Where one turn sends some rows of the set: a few examples, then the rows asked:
q_715: 9	9	-27	7	-9	-12	0	6	13	-12	-10	10	-5	-14	8	-10	-1	-13	-2	-49	-19	26	-31	26	-4	-9	1	-6	-16	-12	21
q_770: -17	22	-9	13	-4	-5	1	20	23	-41	-5	21	7	-41	1	8	32	11	-15	-14	22	16	11	-23	-12	19	12	-2	4	-23	-8
q_25: 26	-20	16	3	-19	25	-5	32	11	-22	2	-19	-4	-9	17	3	5	-6	13	11	-11	-5	-7	4	6	5	2	-44	-15	4	17
q_69: -31	17	2	2	15	-3	11	14	-7	23	-5	-17	-12	-3	6	11	29	5	8	3	-15	25	-19	6	-5	27	27	-31	1	-3	18
q_816: 6	9	-34	7	-10	-7	7	15	30	-3	-8	-7	-11	-17	5	-21	-6	9	5	-49	-15	23	-23	17	-1	-1	-4	-10	-21	-12	10
q_302: -41	11	16	3	11	7	-1	33	-17	18	-9	-17	-5	-9	-5	9	24	15	7	2	-19	14	-8	-2	0	29	21	-23	-2	-9	12
q_791: 26	-27	2	-13	-13	0	20	29	-3	3	-19	-19	-24	-9	15	-5	-2	-9	21	8	-11	11	9	32	-2	2	-3	5	-5	25	10
q_930: 22	-22	10	15	-29	32	-7	20	14	-16	-3	-20	-6	-19	17	-4	0	-16	4	9	1	-1	-8	7	-1	9	10	-51	-9	6	15
q_615: -24	29	9	12	-4	5	-5	22	16	-41	1	18	5	-35	-1	0	36	7	-16	-5	22	20	5	-19	-25	12	8	-7	-1	-22	-10
q_796: 11	1	-13	45	-18	-36	2	-3	6	-44	-21	-4	-6	-29	-1	6	-19	-9	4	7	5	-6	10	-1	-11	17	-10	7	14	5	-7
q_8: -19	-6	19	7	-4	-11	-2	0	-6	-7	-24	11	-3	-20	-26	21	30	-11	-12	14	-24	-4	21	-10	-11	13	-31	11	37	-8	5
q_937: 15	-31	5	-13	-12	6	20	21	-15	1	-23	-19	-29	-11	15	-8	7	-15	28	14	-23	10	-4	21	-8	3	1	-4	3	18	11
q_827: -27	-6	-7	40	-12	4	-16	7	36	14	-20	-7	8	-31	-9	5	-1	-3	-4	-20	-1	5	35	9	-28	1	-13	-31	-3	-15	-19
q_718: -37	13	13	8	7	8	0	12	-5	25	-13	-19	-5	-12	-4	9	23	19	5	3	-16	11	-11	0	-5	32	31	-32	5	-11	14
q_453: 3	4	-26	6	-14	-9	8	3	24	-3	-14	-1	-5	-17	13	-22	-6	2	3	-46	-26	23	-28	13	-1	2	6	-20	-15	-17	21
q_140: -14	12	-24	10	23	-3	2	18	7	-10	-13	15	-13	-23	-10	-3	30	-4	-11	1	20	13	18	2	-27	-3	13	33	4	-3	-37
q_156: 13	22	11	0	-26	36	-17	14	27	-22	11	9	-9	-36	-7	-3	37	11	-13	-3	-7	7	5	5	-6	16	-1	-36	17	-14	8
q_353: -7	-27	-15	-5	3	-14	10	30	-8	4	-15	-11	0	-6	3	-9	13	-28	-4	7	7	23	18	3	-5	-20	-2	42	-8	4	-4
q_722: -16	-2	21	6	-2	-6	-7	8	5	-1	-21	3	10	-24	-23	5	33	-1	-8	18	-31	3	25	-11	-11	13	-41	-3	31	3	5
q_392: 15	-1	-22	37	-14	-31	13	-7	14	-47	-14	-1	-26	-22	11	0	-20	-16	-15	1	3	6	10	8	-8	6	-9	2	13	8	-9
q_833: 5	22	-4	4	-18	-12	-28	5	-10	-8	-3	8	-18	14	-11	7	11	-8	-22	24	-8	-19	-24	13	4	-23	10	9	8	10	5
q_316: 5	10	5	-8	-6	-8	-18	3	-8	-6	3	7	-14	23	-16	-6	15	3	-28	25	-1	-5	-27	12	13	-9	16	5	-1	6	17
q_311: -17	-9	-8	44	0	7	-16	11	29	23	-17	-10	10	-17	-1	-2	3	2	-2	-17	6	20	33	14	-20	5	-9	-42	-11	-5	-14
q_111: 13	28	14	12	-17	42	-13	14	23	-35	8	-2	-13	-36	3	-6	29	12	1	-12	-8	6	5	8	-1	12	0	-37	7	-11	3
q_60: -23	14	-20	4	18	-12	-3	14	3	-6	-13	14	-11	-14	-9	0	32	2	0	10	18	4	28	4	-10	-10	24	33	3	-5	-32
q_792: -12	-8	27	8	1	-4	-5	10	-12	-12	-10	5	-3	-10	-23	17	34	-12	-16	18	-20	-4	20	-10	-21	6	-35	5	35	-7	10
q_369: 8	-5	-22	38	-23	-39	11	-13	9	-36	-20	2	-20	-13	7	6	-21	-23	-5	6	7	-6	9	5	-5	6	-3	6	11	1	-7
q_317: -22	0	-3	41	-4	6	-6	15	34	6	-16	-11	4	-30	-4	1	-8	-13	3	-22	1	0	40	20	-31	4	-13	-29	-6	-3	-20
q_334: 8	8	-2	-3	-16	-8	-17	-4	-9	5	-8	12	-19	26	-7	-5	13	-2	-23	15	-11	-14	-26	14	13	-17	13	3	6	3	17
q_851: -8	-30	-12	-3	-3	-13	8	21	-4	2	-27	-5	0	-6	6	-14	12	-23	11	-10	7	15	16	8	-10	-34	-7	35	-14	4	-1

q_615 -> q_111
q_453 -> q_334
Now find these:
q_715 -> q_833
q_302 -> q_816
q_156 -> q_930

Where one turn sends some rows of the set: a few examples, then the rows asked:
q_357: -1	3	-30	-9	-14	12	1	34	11	0	-12	20	-1	32	-19	-25
q_497: 30	2	-24	-23	25	18	9	9	12	2	0	14	19	-22	-23	-8
q_426: 32	0	-27	5	12	-22	-7	11	-1	-2	14	28	6	22	-15	-1
q_174: 5	14	-61	15	7	21	14	-29	11	-16	-2	14	-16	12	-13	-7
q_229: -18	-14	0	3	9	-7	4	-16	6	-11	10	20	8	13	16	15
q_686: -5	25	-19	5	-5	29	-18	-10	-15	22	8	24	8	-18	-18	-20
q_108: 12	-10	-38	8	4	9	-11	-1	-22	24	1	-23	15	14	21	-5
q_487: -10	-5	-25	-21	-34	13	5	2	32	7	1	-4	-4	-25	15	-20
q_569: 14	1	-19	-9	-9	30	-40	-19	-7	-16	-11	12	-11	-8	-11	6
q_262: 17	-14	-48	-1	-31	31	29	-11	5	-19	19	19	-2	-1	6	-19
q_552: 3	4	-38	-34	-6	-8	4	-19	31	-7	-4	1	34	-11	6	-18
q_921: 35	19	-40	-19	-1	6	18	5	-21	-14	9	-4	5	1	14	13
q_78: -18	-2	-23	1	-5	5	0	4	17	31	6	11	-21	14	-3	-42
q_650: 23	7	7	26	4	11	5	-16	26	-19	-2	4	2	3	14	-14
q_476: -23	-7	-44	-9	-13	1	-18	-8	2	11	24	-13	-12	9	26	-4

q_569 -> q_174
q_686 -> q_262
q_497 -> q_921
Now find these:
q_357 -> q_552
q_78 -> q_487

